The same turns and mirrors carry the whole set onto itself, and each row onto the other rows of its family. Which rows share a family with each named row? Give them in list order.
These 32 rows form 4 families of 8 rows each.
fus: [ 31 -21 -26 -40  20  40  -3  -3]
Lidap: [ 35   4 -43 -26 -12  33  20 -21]
Salod: [ 16  15 -24 -46  35  23 -15  27]
vinar: [ 14  36   9  21  13   8 -36  30]
gobud: [ -8  30 -34  13 -26   8  11 -27]
mezon: [ 13  -3 -35 -51  14  36   7  -5]
pudiz: [ -1  33  -6  46 -12  16 -16  13]
zorez: [ 1  7  4 34 -5 -7 17 24]
Linud: [ 20   0 -10   5 -29  29  38  -9]
kel: [  0  45   3  31 -13  -4  -9   8]
Guroz: [ 19  15  -4  41 -26   8  18   2]
sib: [ 12  15  -6  42 -21  21   8 -24]
sud: [ 15  41  10  15  21  -1 -32  23]
Donag: [ -5  35   3  42  -9  22 -21   6]
Leto: [  9  19 -17 -45  -4  40  31  -5]
Mife: [ -8  25  15  22  27  11 -27  25]
rini: [ 27 -16 -30 -26  -3  19  27 -25]
denos: [ -2  26   1 -21  38  27 -39  20]
simes: [ 54  11 -23 -35  21  23 -22 -16]
pamal: [ 10  24 -13 -13  36   8 -51  13]
Batis: [ 28 -22  -4   5   2  18  23 -32]
Tegel: [  6   0 -33   9 -25  23  33 -19]
vare: [ 10  32   2 -15  37  29 -42  21]
rusir: [ 30   6 -18 -42  43  13 -22   6]
von: [  9   6  -1 -22  31  55 -24  27]
Zuvun: [ 18  -1 -25 -51  23  35   8 -12]
totuv: [ 28  40 -15  -7  15  -2 -28  41]
nizus: [ 29  15  -9 -46  37  19 -24   7]
nedis: [ -8  17 -18  35   9  24 -44   5]
fepif: [ 11   6 -14  41 -27   6  15  -1]
zira: [ 35 -20 -32 -17  -4  23  28 -16]
somot: [ 10   5 -33  11 -33  31  24 -20]

Same family as Zuvun: vinar, pudiz, rini, Tegel, vare, nizus, fepif
Same family as Donag: mezon, Guroz, sud, denos, rusir, zira, somot
Same family as simes: gobud, zorez, Leto, Batis, von, totuv, nedis

The same turns and mirrors carry the whole set onto itself, and each row onto the other rows of its family. Which rows share a family with each named row? Give them in list order.
These 15 rows form 5 families of 3 rows each.
X: [-13 -14 -20  -4  47 -29  -2 -58  -1   9  29 -24]
K: [ 29  -2  -7 -18  16   3  -4 -38  34  48  10 -11]
D: [-25  -5  14 -15  -4 -10   0  36  20 -22 -19  13]
T: [ 43   1 -14 -18  -2  14  10 -14  17  35  19   2]
B: [-17   2  11  34 -12  -8 -33  21 -27 -11  15  18]
Q: [ 10  21 -29  26   7 -47  -5 -30  16  30  14  12]
F: [-13  12  -2   0   8 -31 -54 -41  29  23 -19 -25]
P: [-38  -1  19  38  13 -25 -57 -17   5  12  -3   0]
L: [-41 -25  20  12  25   1 -37 -10 -31 -20  22 -15]
Z: [-42 -23  21 -29  22  -6  -4  12  20 -26 -16  -9]
J: [-12 -20  -5 -36  18  10 -22 -25 -27 -27  18 -42]
A: [-39  -7  21 -11  12 -23 -17  11  43  -6 -32   2]
H: [ 22  23 -18   0 -36  -9 -22  17 -14  -6   1   8]
U: [ 29 -16  -7 -33  20  21  10 -32  12  28  25 -19]
N: [ 15  -1 -32   2   9 -15  22 -10 -30 -10  43   5]

Same family as L: B, P
Same family as K: T, U
Same family as F: J, H

The same turns and mirrors carry the whole set onto itself, and each row onto the other rows of its family. Which rows share a family with each named row? Give them in list order.
These 30 rows form 5 families of 6 rows each.
mufo: [ 48  48 -36  28   7  27   4  81  -5  35  12 -27  47]
bir: [ 31  63   3  -4 -12  41 -42 -16 -64   8   9 -24   9]
kosi: [ 32  95 -36 -15 -35  31   6   6 -48 -16  17 -16  34]
vavuk: [ 29   8 -33 -10  11  47  10  54  11  16   2 -35  54]
reref: [ 40  87  -2 -24 -18  27 -20  70 -34  11  -3 -21  41]
pof: [ 30  81  -1   3 -25  23 -44  12 -66  25  -3 -34  16]
soz: [ 38  81  22  14 -32  29 -16 -10 -47  19  15 -24  19]
bag: [ 59  11 -64  29  -7  19   7  20  11  10   4 -32  24]
vudu: [ 43   3 -66   7 -12  12  10  41   8   8   5 -28  28]
Memim: [ 41  -8 -56   7  -5  26  17   7  -1   9  21 -13  25]
mikas: [ 46 -13 -41   0   0  22   1  47   2  27  18 -15  41]
movaf: [ 26   8 -46  12  23  22  -5  62   1   6  11 -37  50]
pivo: [ 25  69  13 -30 -45  29   4   9 -55   5   6 -17  23]
Koz: [ 24  73  -1 -23 -32  23 -34  29 -69  20 -11 -32  20]
Zap: [ 21  70  31  -9 -32  18 -28  38 -45  28  14 -21  29]
guvo: [ 17  43 -70   0 -16  25  39  46 -17  -1  17 -16  31]
kiz: [ 28  18 -58  13   1  50  22   1   1   3  24 -35  53]
mef: [ 41  64  34  12 -18  27 -31  35 -57  16  16 -15  48]
nuli: [  5  55  12 -19 -34  19  -7  24 -64 -12  17  -4  34]
sivip: [ 33 104  -4  28  -6  25 -34  16 -21   5   6 -24   7]
mola: [ 51   8 -58  29  -4   9  -7  46  12  22  10 -32  33]
geli: [ 35  78 -10 -13 -35  30 -25   1 -74  12  -8 -32  19]
Sogug: [ 54  -3 -35  31  12  25  -8  19  12  27  17 -19  20]
lar: [ 17  21 -32  36  23  39 -11  24  23  20  16 -39  31]
logoz: [ 49  58 -46  49  10  37  22  17   4   8   0 -26   3]
Nusom: [ 23  52  -5 -38 -25  39 -30  10 -75   6  12 -21  30]
Lefi: [ 35  11 -63   4  14  36  23  22  -5 -16   4 -35  40]
gere: [ 38  66  26  11 -18  37  -9  -9 -51 -12  -1 -11  12]
bosez: [ 33  57  17 -16  -8  37 -55  24 -62  25   5 -27  25]
gop: [ 47  21 -49  44  30  33  -5  20   5   4  13 -41  40]

Same family as pivo: soz, movaf, Zap, Lefi, gop
Same family as kosi: mufo, reref, guvo, sivip, logoz
Same family as vavuk: kiz, mef, nuli, lar, gere
Same family as Nusom: bir, Memim, mikas, Sogug, bosez

The same turns and mirrors carry the whole set onto itself, and each row onto the other rows of its family. Which rows share a family with each named row? Give them in list order.
These 18 rows form 3 families of 6 rows each.
fosi: [  8   1   3  23 -14 -32 -22  -8 -44   8  49 -12 -40 -14  -6 -30  16 -45
 -16 -48 -45]
raleg: [ 30   8  32   7 -30  -4 -34 -30 -10  -5  53 -19 -82   7  -2 -12   6 -43
 -34 -14 -41]
dade: [ 47   3   7   0 -40 -35 -25 -23 -44  10  54   1 -76   8   1 -14  26 -47
   9 -34 -26]
Dodap: [ -5  27  46 -11  12 -13 -37   7 -32   8  -6  -6  20 -11  45 -16 -19 -53
 -36   2  38]
Zek: [ 18   6  29  19 -18  -3 -37 -23  -7  -3  53 -24 -67  -2  -2 -19   1 -40
 -39 -22 -49]
Mol: [ 38  44  12 -38 -25 -12 -21  17 -56 -11  -7  13   1  29  42  -1 -18 -17
   6 -27  41]
muf: [ 46  -6  13   0 -28 -32 -13 -26 -19  29  54  -7 -63  28  14  -2  46   0
  -5 -15 -13]
fub: [ 22  32  56 -39 -10 -23 -36 -18 -37   7  -7   2 -27  19  46   0 -11 -72
 -31  30  55]
Motiv: [ 39  44  14 -54   7 -38 -26  -1 -61 -10 -21  -8 -18  -1  44  11  -3  -8
 -10   7  50]
pulef: [  8  -3  26   0  -2 -44  -3 -34 -27  22  41 -19 -71  35   4  -1  38 -26
 -53   8 -22]
luk: [ 19  45  19 -51  15 -43 -22  -3 -64 -10 -28 -14 -18   0  41   7  -9 -15
 -29  13  42]
tuti: [ 23  41  14 -42  16 -34 -22   6 -62  -8 -25 -13   1 -12  43   5 -10  -4
 -19  -1  39]
Nalot: [ 46  26  41 -25 -22  -7 -42   4 -28  12   5  11   6  -1  56  -7  -8 -39
   9  -3  53]
sulov: [  7   9  18   2 -18 -46 -18 -30 -50   4  42 -14 -80  12 -10 -17  17 -73
 -38 -14 -37]
gubi: [ 19  50  30 -51 -16 -27 -13   1 -64 -15 -19   5 -31  49  32   6 -20 -45
 -33   7  41]
puz: [ 35   6  25  15 -32  -1 -38 -22  -7  -1  56 -19 -68  -2   1 -17   5 -33
 -19 -29 -41]
Zepal: [  2 -12  12  22   3 -31  -6  -8 -20  24  49 -21 -26   6   8 -15  36   2
 -36 -28 -31]
bem: [-10  43  21 -27   8 -19 -13  22 -62 -15 -18  -4  14  21  28 -10 -28 -30
 -38 -19  25]

Same family as raleg: Zek, Motiv, luk, tuti, puz
Same family as gubi: fosi, dade, Mol, sulov, bem

The same turns and mirrors carry the whole set onto itself, and each row onto the other rows of its family. Which rows share a family with each named row? Give them in list order.
These 32 rows form 8 families of 4 rows each.
Ronof: [ -1  49 -19   0 -26  29 -28 -25  26  24  37]
vivem: [ 40  76 -24  -5  27   9  -8  10 -18  14  33]
tupa: [ 39  85  -9   4   1  21   3  23 -25  14  28]
tiboz: [ 44  84 -13   5  -3   8  -6   9 -20   7  36]
kiso: [ 34  83  -8  -3   4   6  -4  18 -21  10  35]
zup: [ 36  78 -23  12   6  13   4  19 -33  27  33]
Sibe: [ 29  82 -13   7   7  16   6  12 -34  18  38]
Vipud: [-16  -4  -3  18 -12  19   5 -34  -4  30 -32]
Sipo: [ -2  52 -22  -6 -16  32 -34 -22  14  23  44]
Doki: [  5  50  -9   5 -18  14 -26 -32  29  27  44]
zam: [ -4  47  -4   3 -31  25 -26 -30  33  14  26]
Luzum: [ 35  76  -4   3  13  27  -1  31 -28  16  23]
vofad: [ 15  52 -14   4 -19  13 -33 -32  31  22  36]
nazo: [ -8  49 -13  -5 -16  30 -41 -27  21  26  35]
dusus: [-10  -6  11  14  -7  11 -15 -40   6  23 -27]
Vemos: [ 35  82  -5   0  13  23 -11  22 -25  21  31]
Dak: [-20   8  -6  14  -6   6 -21 -49   0  35 -24]
Nazel: [-21  -5  -6  24   2  14  -7 -37  -1  29 -30]
kide: [ 25  31  -7  16  31  -2  23   3 -53  19 -29]
tagom: [-22   3   2  14   1  11 -19 -44  -7  37 -32]
gurop: [ 13  30 -10  29  35   9  16  18 -45  27 -26]
tezud: [ 12  25  -2  18  12  15  23   9 -55  20 -34]
semer: [ 29  34   5  20  17  -1  20   5 -50  20 -40]
nekag: [-11  45  -6   2 -24  21 -33 -21  29  18  34]
zom: [-12   1  10   9 -12  17 -13 -39   9  16 -36]
loben: [-10  -3  -6  17 -11  10 -12 -45   0  33 -29]
lubir: [ 22  38   8  18  28   3  10   8 -52  30 -35]
Vopip: [ 32  32 -13  19  18   1  27   7 -55  24 -24]
zatu: [ 22  31  14  22  23  -2  12  -1 -44  26 -44]
Dunen: [ 18  25   5  19  19  12  21   6 -56  14 -31]
latu: [-34   7  11  16  -8   8 -15 -21  -3  27 -31]
bon: [ -7  53  -5 -17 -16   7 -38 -29  24  13  28]

Same family as Nazel: kiso, kide, nekag
Same family as gurop: vivem, latu, bon
Same family as zam: tiboz, Vipud, Vopip
Same family as Ronof: tupa, semer, loben
Same family as lubir: nazo, Vemos, tagom

